One vector is turned by the same rotation once a step. Each row is the vector after some number of steps, and that number follows the row.
The counts run from 0 to 276.
[143  99 135 121 165 118 160 127 151 100 111 143 107 105 150 123 113 129
 161 117 180 126 100 101 110 154 115 107  97  64  76 138 109 134 131 145
  82 144 140 142  85 126  74 159 143 107 108 113] => 141
[156 127 124 106 112  85 157 158 138 175 122  84 106 104  87  54 139 121
 108 111  89 131 176 127 143 145 103 102 131 144 128 111 156  77 141 129
 137 136 146  78 127 108 135 125 134 149 138  89] => 2
[127 119 133 158 143 144 171 161 110 176 109 123 130 108 103 105 122 104
 134 146 117 115  94 112 105 129 136  71 109 101 117 150 169  86 150  73
 141 143 117 168 173 133 155 157 157 121 129  89] => 20
[ 98 144 107 117 172 131  87 129 151 105 178 105 167 139 156 137 165 135
 145 123 155 108 112 160  90 132 114 104 116 132 142  69  64 132 123 177
 121 105 142 151 125 122  89 150 105 150 133 132] => 162
[ 98 136 119 116 184 133  81 130 129 107 170 125 181 130 155 137 158 126
 142 141 149 109  98 152  83 133 113 117 120 116 138  72  59 134 125 157
 117 103 145 169 127 127  94 156 120 152 132 144] => 160
[135  84 156 144 110 158 172 145  99 150 106 152 103 118  95  89  87 120
 141 138 128 141 112 105 170 128 116 141 111 103 121 168 171 105 145  62
 119 136  87 125 138 157 151 117 143 102  84 111] => 120
[114  79 131 101 108 171 130 127 114  94 144 165 122 153 154 112 107 111
 198 142 144 131  94  98 129 126 142 171 137  96 107 127 114 128 158  85
  67 100 114 132 138 168 100 131 155 126 124 135] => 234
[123 145 121 105  63 140 122 135 110 150 141  97 107 158 102 100 150 122
 119 141  90 112 138 134 151  88 136 135 130 168 162 130 167  99 146 124
 160 125 108 105 185 114 183  95 108 155 153  91] => 99
[154  87 146 142 120 135 186 133 142 121  99 140  78 113 117 105  93 132
 150 109 165 135 113  96 156 141 111 116  95  87  87 170 152 116 142 110
  95 154 107 108  97 143 109 131 136  90  82 100] => 128
[142 160 113  89 127  74  84 106 134 125 124 116 129 127 149 143 166 124
 106 121  92 120 183 122 112 126 140 163 172 146 134  99 134 147 100 172
 142 112 173 124 109  86 138 120 134 153 179 146] => 79
[130 114 135 154 146 136 176 162 114 179 103 117 120 103 101 100 119 106
 131 139 111 120 103 109 104 137 135  70 111  96 116 148 176  83 146  77
 144 142 118 167 171 131 153 155 157 118 134  93] => 19
[108 166 109 150 149 111  85 136 156 151 154  75 150 136 126 140 164 147
  95  88 116 130 182 162 117 132 124 111 136 174 168  84 110 140 105 170
 166 116 126 112 137 113 132 121  96 130 127 155] => 177
[158 135 119 108  48 129 185 118 144 123  95 149 101 147 127 160 112 126
 138 139 123 136 116 107 150  97 165 111 109 138 100 200 169 136 159 131
 113 159 126 116 149 135 149 103 143 116 159  92] => 214
[150  99 127 127 133 141 177 129 136  96 130 159 121 117 136 115 107 119
 154 143 183 117  65 116 140 136 103 104  96  90  93 151 102 117 139 133
  77 153 132 129  85 146  86 155 135 121  84  89] => 137
[147  99 131 129 132 143 175 134 126 101 128 168 128 118 133 111 104 116
 148 149 175 116  63 117 144 134 100 109 100  91  96 152 105 114 144 121
  79 149 127 135  89 156  90 156 140 122  81  93] => 136
[ 90 144 127 133 193 124  65 136 121 145 160 106 182 124 140 136 157 132
 120 120 118 126 155 156  91 143 121 135 141 136 163  64  90 140 109 144
 152  88 134 160 143 120 126 136 119 137 137 172] => 170
[107 165 106 144 146 117  84 139 150 145 165  76 156 137 132 141 166 147
  96  94 121 123 171 167 115 127 120 107 128 180 174  77  99 136 112 170
 164 113 126 114 134 115 129 123  94 137 125 148] => 176
[126 122 121 110 179 118 116 124 161  93 142 118 130 122 163 137 145 136
 163 115 177 111 104 129  83 145 119  98 103  88  96  99  78 136 129 180
  96 126 152 154 101 116  67 162 123 130 129 120] => 152
[154  91 140 142 108 141 188 138 140 122 105 138  79 121 116 102  95 134
 150 113 167 133 107 100 162 138 111 109  94  98  94 172 148 111 145 113
  97 157 108 101 104 148 112 131 129  96  79  91] => 127
[143  86 141 134 145 149 173 134 110 111 114 178 132 107 126 110  94 109
 150 157 165 122  68 114 147 141 104 123 105  79  96 155 116 118 138  99
  81 141 125 144  95 154 105 151 151 118  81 107] => 134
[159 142 135 133  86 105 170 124 118 158  72 153 125 115 109 159 113 120
  98 142  89 147 152 108 146 116 162 132 136 135 122 194 191 142 132 107
 148 151 127 134 146 120 180 104 159 109 153 128] => 206
[102 146 110 118 170 125  83 130 156 110 174  95 157 137 154 138 163 141
 141 114 155 108 126 158  89 135 117 103 117 134 141  69  66 137 123 184
 125 110 141 147 124 120  87 149 101 145 136 135] => 163
[159 166 111 141  64 107 172 128 138 154 105 129 128 131 109 159 127 129
  78 129 101 133 146 136 165 101 144 102 123 176 141 183 171 133 128 138
 156 163 130 101 134 121 177 104 126 122 133 105] => 201
[106 104 139 181 166 157 132 123 152 118 113 138 128 129 156 176 100 146
 161 100 177 144 119 117 105 145 142 109  99  93 104 151 122 164 130 110
 112 126  95 165 128 156 101 141 132  68  96 164] => 42
[131 155 129 147 164 104 104 125  99 135 144 110 143 104 108 107 164 122
  87 160 127  83 110 162 115 124  87 119 116 136 158  94 114 115  90 143
 180 123 139 169 106  82 154 148 103 161 110 100] => 273
[ 99 147 112 120 174 120  82 129 163 114 166  89 150 136 156 141 166 145
 141 102 154 117 139 153  85 138 118 105 116 138 136  69  74 140 122 185
 128 107 140 144 128 112  91 143 103 138 136 141] => 164
[142 159 131 156 116  98 137 135 114 179  97 130 153 107 101 151 128 126
  69 126  83 146 180 132 151 124 140 131 154 165 160 154 174 139 106 112
 177 138 124 126 137 114 189 110 138 118 134 150] => 194
[133 174 105 158 103 110 125 137 135 164 139 103 151 134 106 149 148 140
  65 113 102 129 171 164 149 113 126 109 140 201 177 126 138 131 105 151
 172 140 122  97 131 118 170 110 102 132 120 132] => 188
[109 158 126 154 161 104  86 135 139 168 135  90 152 118 119 142 150 142
  88  92  98 140 197 151 116 140 129 124 150 164 170  90 132 142 102 146
 177 111 125 128 137 110 150 118 112 120 131 176] => 180
[147 158 129 154 111 105 140 136 102 178 101 139 159 110 100 153 128 119
  68 137  75 142 166 139 155 120 141 133 154 165 162 154 173 139 108 106
 172 136 125 130 139 120 192 109 142 119 133 148] => 195
[108 107 135 181 159 157 143 129 160 118 113 131 122 131 155 177 102 153
 160  93 181 142 116 115 107 145 140  99  93 100 101 152 122 160 134 117
 113 131  91 162 132 151  99 140 127  73  99 153] => 41
[128 115 138 133  69 165 158 144 107 149 133 119  98 150  90  89 111 122
 134 138 114 126 118 126 174 100 124 132 112 150 148 155 167  91 156  86
 140 134  85  99 166 148 169  99 113 124 105  87] => 111
[124 110 131 142 180 119  87 129 102 123 153 121 121 108 134  80 145 109
 132 128 139 101 124 124 110 152  87 166 161 101 142  60 107 110  87 106
 125 100 146 133  73 112 114 172 126 146  89 138] => 258
[126 126 120 165 119 158 181 160 127 157 127 118 128 129 113 119 122 112
 140 149 139 107  72 124 113 118 130  53  90 116 123 155 149  85 154  91
 133 154 106 160 172 143 145 156 141 124 118  73] => 23
[111 114 126 183 142 165 153 130 168 116 126 122 117 146 151 174 108 151
 160  95 187 131 100 127 109 129 140  81  81 111 106 157 119 150 141 127
 114 141  89 151 135 153 100 140 115  82  94 131] => 39
[144 131 114 129 110 121 174 163 112 180 131 111 135 106  85  67 138  99
 109 151  99 110 108 135 132 129 109  73 123 138 137 128 155  63 152  99
 138 144 137 122 151 129 153 145 145 155 132  68] => 10
[105 165 113 150 153 105  83 135 153 151 146  76 146 129 124 142 160 149
  93  86 113 133 192 154 113 134 125 112 139 173 168  85 122 140 103 164
 170 112 128 114 136 110 138 118  99 123 131 163] => 178
[155  83 150 140 132 135 183 132 133 122  97 145  82 104 119 102  89 129
 151 111 163 141 115  91 152 149 114 118 102  77  85 168 151 119 142 104
  96 150 111 119  99 141 106 136 142  88  86 111] => 129
[140 171 113 161 105  96 131 132 145 167 121  97 137 126 109 152 145 141
  67  99  98 137 186 149 146 119 135 108 142 187 162 137 158 137 107 151
 175 142 127 100 129 112 171 110 114 118 123 136] => 190
[150  94 137 143  94 154 194 138 130 119 119 145  95 127 109 101  95 124
 142 127 166 128  91 113 170 123 106 112  95 116 108 172 142 104 150 106
 100 159 100  99 110 155 124 127 126 107  73  83] => 125
[134 173 107 158 103 105 124 134 145 164 130  98 146 129 108 152 145 141
  66 101  98 133 182 160 151 119 128 105 138 191 168 130 151 133 108 152
 175 141 124  99 128 116 168 106 109 126 123 134] => 189
[101 103 140 178 172 163 129 124 136 116 120 160 152 128 156 179 100 136
 154 115 172 142 105 127 106 144 138 124 108  99 113 145 109 168 127 100
 110 118  95 175 126 162 107 141 138  81  90 177] => 44
[110 161 120 151 157 101  83 136 147 160 138  80 148 125 122 141 153 149
  91  88 106 137 200 150 115 135 127 123 144 164 166  85 128 143 102 156
 173 113 128 121 137 109 143 117 108 121 130 168] => 179
[ 98 144 111 115 178 130  82 131 137 105 174 118 177 134 155 137 162 128
 144 137 152 107 103 158  88 133 115 110 115 125 143  71  61 132 122 166
 118 105 143 159 123 126  89 152 112 155 133 139] => 161
[125 125 118 110 169 126 123 123 160  88 149 125 138 123 159 138 145 134
 161 122 180 109  94 133  93 142 114  97  98  92  98 101  70 135 131 176
  91 129 150 151 101 122  66 162 122 136 129 112] => 151
[ 90 151 116 137 173 128  67 139 117 143 169 107 190 132 133 137 161 128
 107 128 115 122 145 168 105 130 120 127 139 160 181  64  85 132 111 143
 153  99 129 151 143 126 130 135 113 146 127 162] => 172
[117 120 124 110 187 115 110 123 160  96 140 117 128 116 164 136 144 140
 165 110 173 117 119 124  77 151 121 108 106  82  93  96  84 140 126 179
 101 127 150 158 105 110  70 161 128 125 134 134] => 153
[122 140 131  95 103 113  98 131 100 158 121 102 116 136 109 108 153 114
 118 144  66 121 166 115 127 106 151 163 156 142 153 115 173 114 130 116
 168 110 129 135 180  99 189 100 132 150 181 125] => 94
[137 165 111  90  84  99  98 122 136 136 137  85 105 147 123 119 169 128
 114 125  84 114 171 129 123 101 147 141 150 170 146 111 154 121 124 164
 163 124 150 106 154  89 163 107 115 159 185 104] => 89
[105 119 123 182 133 180 157 141 142 122 136 136 141 144 143 164 111 133
 155 130 179 121  67 134 114 121 133  74  80 116 119 158 114 135 148 109
 115 141  90 163 148 163 116 150 123  98  93 114] => 36
[120 118 131 153 168 124 106 108 149 101 121 157 154 124 171 184 114 142
 132  99 159 147 143 125 118 155 129 154 140 116 112 125  95 186 104 141
 101 115 131 149  80 143  89 137 133  95  95 194] => 55
[139  93 151 140  94 143 169 140 126 149 100 112  69 128  95  92  96 136
 142 106 127 142 148  98 167 127 126 127 105 116 116 168 184 106 149  86
 132 144  86  96 146 138 149 105 125  97 100 104] => 116
[126 137 108 138 142 128 101 107 133  91 152 174 185 137 167 178 133 130
 112 131 147 130 113 151 135 137 119 153 149 147 138 111  68 171 102 155
 101 114 145 134  68 148  93 136 129 133  97 170] => 60
[136 164 125 143 151  98 114 121 127 133 138  89 123 107 107 119 170 136
  89 138 131  84 125 161 117 123  94  97  95 145 148 105 124 122  97 171
 186 142 135 158 115  75 151 134  86 153 119  86] => 276
[144  85 148 132 147 144 173 131 106 118 111 177 126 105 122 107  90 108
 149 149 159 130  77 104 147 147 109 128 108  73  97 158 127 119 137  92
  86 141 121 147  94 153 108 149 155 110  84 114] => 133
[137 116 137 153 145 124 172 159 122 180  96 107 111 101 103  99 122 109
 132 132 111 125 117 102 102 137 134  69 108  94 110 148 178  88 148  83
 145 145 122 159 170 121 152 153 158 112 141  94] => 18
[127 139 126 109  64 136 132 136 129 149 134  83  82 157 101 102 143 135
 128 119  98 120 157 126 149  95 139 130 122 161 151 134 179 103 147 123
 158 131 106  95 182 115 178  92 104 135 150  91] => 101
